One turn or mirror swaps these rows in pairs. Which row does each one swap with?
The rows were stretched afterwards, more along some directions than others.
k709: [-15  12   7 -39 -28 -25  -2  26 -32 -36  19  15  -2  12  38  27  14]
k358: [ 10 -42   4 -14   0 -37 -23  24 -42 -37  33  -7  21  43  -9 -15   0]
k307: [ -3 -23  28 -21  -9 -49 -11  38  -9 -30  33 -24  22  18 -24   8   6]
k623: [ 29  19  12 -19 -20  -9  -9  28 -24 -59  13   8  -2  19  35  29  23]
k844: [-33  14   3  13 -16  12  -1  24  29  -6  32   7   3 -28   2  37   7]
k980: [ 51  11 -15  -8 -15 -10  26  26   3 -30  24  -4  10  12  20  20  14]
k919: [ -5 -51 -10   6  -5   5  -9 -12  31 -27  19   4  16   1 -34 -22   7]
k700: [-33 -20  10 -10  12 -26  -2  13  29 -75  24  -8   9 -19  -8  23  43]
k46: [ -6 -58  -8  -3  -6   0 -12 -17  16 -35  29   6   5   8 -31 -38  -1]
k499: [ 22 -49   7 -17  53 -41 -21   8  10 -45   0  19  26  19 -18 -15  -9]
k854: [ 43  10  -8 -12  -4 -26  34  14   2 -18  32 -13  16  24   6  12  25]
k209: [-30  32 -14  20 -10  -7  22  23   4  -6  41 -14   8   5   3  37  28]
k708: [-30   3   3 -13  29 -12 -31  15   4 -32  10  32 -12  -7  32  29  -4]
k488: [-26  14 -14  32   8 -29  11  26 -12  -2  46  -6  11  -4 -12  28  28]
k513: [-50 -26 -26 -34  -3 -14 -19  12 -22 -21  -6  16   1  22  21  20 -12]
k354: [ 31  -1   0  -7 -17 -46  24  17 -28 -60  51 -11  -4  33  13 -21   4]
k140: [ 14  21  14  18 -34  -4  12  18 -11 -15  17  21  17   8 -21   8  36]
k246: [ 17 -13   9 -10 -29 -39  12   9 -44 -55  68  -7 -13  30   6 -36   3]
k753: [-56 -31 -25 -37   4 -23 -18  16 -23 -15  -2  13   6  24  13  22 -18]
k183: [-26  10   8   0  -4 -29  10 -11  16 -21   7  40  -3 -18 -13  12  40]
k867: [ 30 -42 -12 -30  23   5 -17  -1  -1 -51 -11  -1  17  19  -8   4   7]
k265: [-45 -14  -9 -21  -4   8 -13   5  20 -17  12   4   2   7  20  55   4]
k765: [ 40  12 -10 -10  -7 -20  34  10   5 -14  25 -12   4  14  16  18  20]
k928: [-17 -52  -5 -38  -2  -1 -29   8  13  -8  17   9  12   1   3  11  22]
k725: [ 42  30  10  13  -6  -9   0  17  -4 -59   8  -6   4  21  22  24  44]
k300: [-32  21 -13  31  -1  -9  19  18   6   7  33 -14   8  -4 -10  33  26]
k108: [ 28 -49   6 -18  33 -30 -13 -14  13 -26  14  -9  31  19 -20  19  37]
k802: [  9  25   1  24 -18   0   3  19 -12   2  20  16  13   8  -8  17  35]
k599: [  0  34  33 -18 -23   1 -21  32  -8 -26  37 -10 -17 -15  24  50  35]
k380: [ 29 -54 -14 -27  24  -5 -17  -5  -4 -55 -10  -2  21  25 -14  -9   7]
k695: [ 13 -49   8  -9   2  -7 -18  13 -18 -58  32 -23  27  21 -26 -20  10]
k992: [-15 -19 -12  -3   2 -49  -4  -1   9 -15  25  10   0   9  10   2   6]
k336: [-29  -5  -6 -16 -12  12 -14   7  23 -31   9  -1   3   4  31  60  19]
k808: [ 14  -4  21   2  28 -53  14   4  10 -22  48   3  10 -20 -24   7  31]
k467: [ 24 -22   7 -33  12  12 -35  10 -13 -43   2  -4  -5   7  13  28  24]
k373: [ 19   6   2  35  18   4 -11 -10  41 -25   6   9   8 -22 -16  23  50]
k371: [ 14 -21  -5 -14  -9 -45 -15  18 -38 -19  30  -8   6  55  22 -13   2]
k637: [-25  11   4   1   2 -36  10 -12  14 -19  21  32  -9 -21  -4  17  41]
k310: [-39 -48  -6 -42  -5 -38 -21  33 -22 -32  -2  -2  17  34   0  15 -19]
k711: [ 29 -41   9 -23  38 -22  -6 -15  22 -24   7   0  27  13 -24  25  34]

k300 swaps with k765
k140 swaps with k246
k928 swaps with k700
k358 swaps with k623

One turn or mirror swaps these rows in pairs. Which row does each one swap with?
The rows were stretched afterwards, more along some directions than others.
k567: [ 45  10  18  21  -8   3 -10 -23  19  12  27 -15  17  -4   8  -8 -50]
k456: [-17  -8  11  36   1 -21 -29  -5  13 -19  -7  -5  22   4   6   2   3]
k44: [-24  13  13  15  -2   2   5 -19 -38 -17 -15 -24  10 -26   7  31   7]
k692: [  2 -43  -3 -35  17  18  12  33  15   1  20  26   1  43 -47   2   3]
k438: [ 15   5  -6   1 -12  61 -37   7  -4 -41 -28  -3   2   3 -25 -22  26]
k671: [-19  -9  29  42  -3 -17 -21  -2   0 -34  -2 -11  19 -18  10  12  -5]
k600: [ 10 -20  -4 -27 -18  35  11  46  12 -17  -3  19  -6  26 -51   3  14]
k814: [ 27  -9  -6  -8 -31  44 -32  -4  15 -31 -21 -18 -15 -14 -20 -33  37]
k968: [-19 -26  58  10  -8   6 -12  18 -19 -33  11  22  11 -32 -17  33  -7]
k78: [ -6  20  19  39 -26  16   4 -23 -33 -25 -25 -14   2 -35  32  21   1]
k159: [-16  -3  35  26 -13  -8 -47   4   3 -46   3 -16  27 -30  21   1  -4]
k96: [  3  13 -26 -37  30  22 -16 -10  13   1   7 -14   8  11 -32 -35  24]
k494: [ 10  -7 -33 -32  -9  50   1   8  -3 -10 -17  -8  -4  23 -44 -29  15]
k362: [  4  27  25  22 -11  13  20 -11 -41 -21  -5 -23  23 -62 -10   0 -24]
k288: [ -3  24  17  22 -21  14  21 -15 -11  -2 -24  -3 -13 -28  25  35   1]
k502: [-23   9  13   3  -9   4  14  -3 -20 -16 -14   1 -11  -6  -8  42  18]
k531: [ 58   4  -1  19 -40   5 -14 -12  17   9   8 -33  18 -13  16 -19 -29]
k987: [  0  -1  19  31  -6  -8  -4 -26  -5  17   5  -4  30 -18  33  12 -16]
k779: [ 20 -13  -6   0  -4   7 -39  23   5   1  11   2  31  37  -1 -20 -18]
k679: [  6 -37  -3 -26  15  45  -7  22  20 -23   1  27  -4  30 -63   3  22]
k669: [ 17 -11   3   6  24  21 -22 -20  30  12  13   2  -3  44  -9 -21   9]
k399: [-11   9  15  11   9  -9   3  -9 -28   1 -24  -6  12 -11  36  26  -7]
k474: [  8   6 -12  17 -18   5  20 -14  -9   7 -18   4 -17   6  -9   8  19]
k208: [ 20   3 -23 -28   8  34 -32 -18  20   2  -3 -11 -16  36  14 -27  25]
k273: [ -3 -22  -1  10  -5 -18 -18  12 -11 -32 -21  -9  10 -17 -18  16  26]
k656: [ -4 -28  41  -1  -9   0  13  15 -22 -14   7  11  17 -27   2  42 -21]
k454: [ 55  23  -5  18   2  -1  -8  -8  23  16   9 -20  24   3  -7 -15 -37]
k294: [  8  -9  -6 -33 -31  57 -14  22  -5 -26 -17  -2 -10 -11 -25 -12   9]
k54: [ -7 -21  42   8   1   4 -17   8 -14 -27  -1  14  14 -51 -10  32 -10]
k93: [ 33 -23  -2   5 -39  35  -5  43 -18 -42 -30 -19   2 -24 -37 -19  -5]
k916: [ 53  21   9  28 -30   8 -10   7   9   1   5 -25  28 -35  -7 -12 -42]
k274: [ -3  -4   1  -8 -25  39 -34   4  -5 -19 -14 -17 -15 -13  18 -14  25]
k250: [ 48  -4  -6   1 -20  -7  -7  -8  14  17  25 -37  32  -8   4 -10 -41]
k967: [ 52  13  10  31 -21   3 -34  -6  14   7   8 -34  28  -6  18 -18 -36]
k417: [ 58   6  -8   7 -12   1 -30  -6  29  16  19 -25  26   6   1 -27 -27]
k604: [ -4 -27  -7 -24   9  12  -6  16  24  -3  14  18  -1  45 -59   9  15]
k63: [  8 -15 -17 -27   9  36  11  32  16  12  -3  24   6  22 -54   3   5]
k340: [  5  15  -1  -2  13  -5  -9 -42  -7 -21  -8 -26  18 -38   2   2   0]
k80: [-18   4  10  11  -6  -3 -33 -10  25 -16  18 -15  17  12  21  10   8]
k677: [-18 -10  22  13   4 -20 -38   7  19 -29   7  -3  12  -4  -1   0  10]
k382: [-12 -12  12  28   7 -17 -26 -20  20 -18  -3 -14   0   5  12   5  15]
k403: [-10 -13  30  11 -29  17   6  23 -23 -18   0  -7  24 -37 -15  32 -30]
k71: [ 14  -8  10 -29 -23  36 -42  -6  25 -20   3   6 -24   8  10 -17  29]
k900: [-14   9  17  56  12   8 -25  10 -22 -21 -16  -7  31  -4   3  22 -15]
k104: [ 22  20  -3 -17 -21  35   1  -3  -6 -34  -7 -44   0  -6  -6 -18   1]
k507: [  3 -22  33  15   0  17  -6   8 -15 -24  17   9  25 -34 -25  30 -15]
k609: [-13 -23  13  25   5  -7 -13  -6  13 -34  10 -13  10   9 -27   6   5]
k503: [  1   3  10  17 -11 -20  26 -22 -14   7 -28 -14  -9 -30  21  18   6]

k362 swaps with k96
k80 swaps with k567
k54 swaps with k600
k656 swaps with k679
k967 swaps with k456

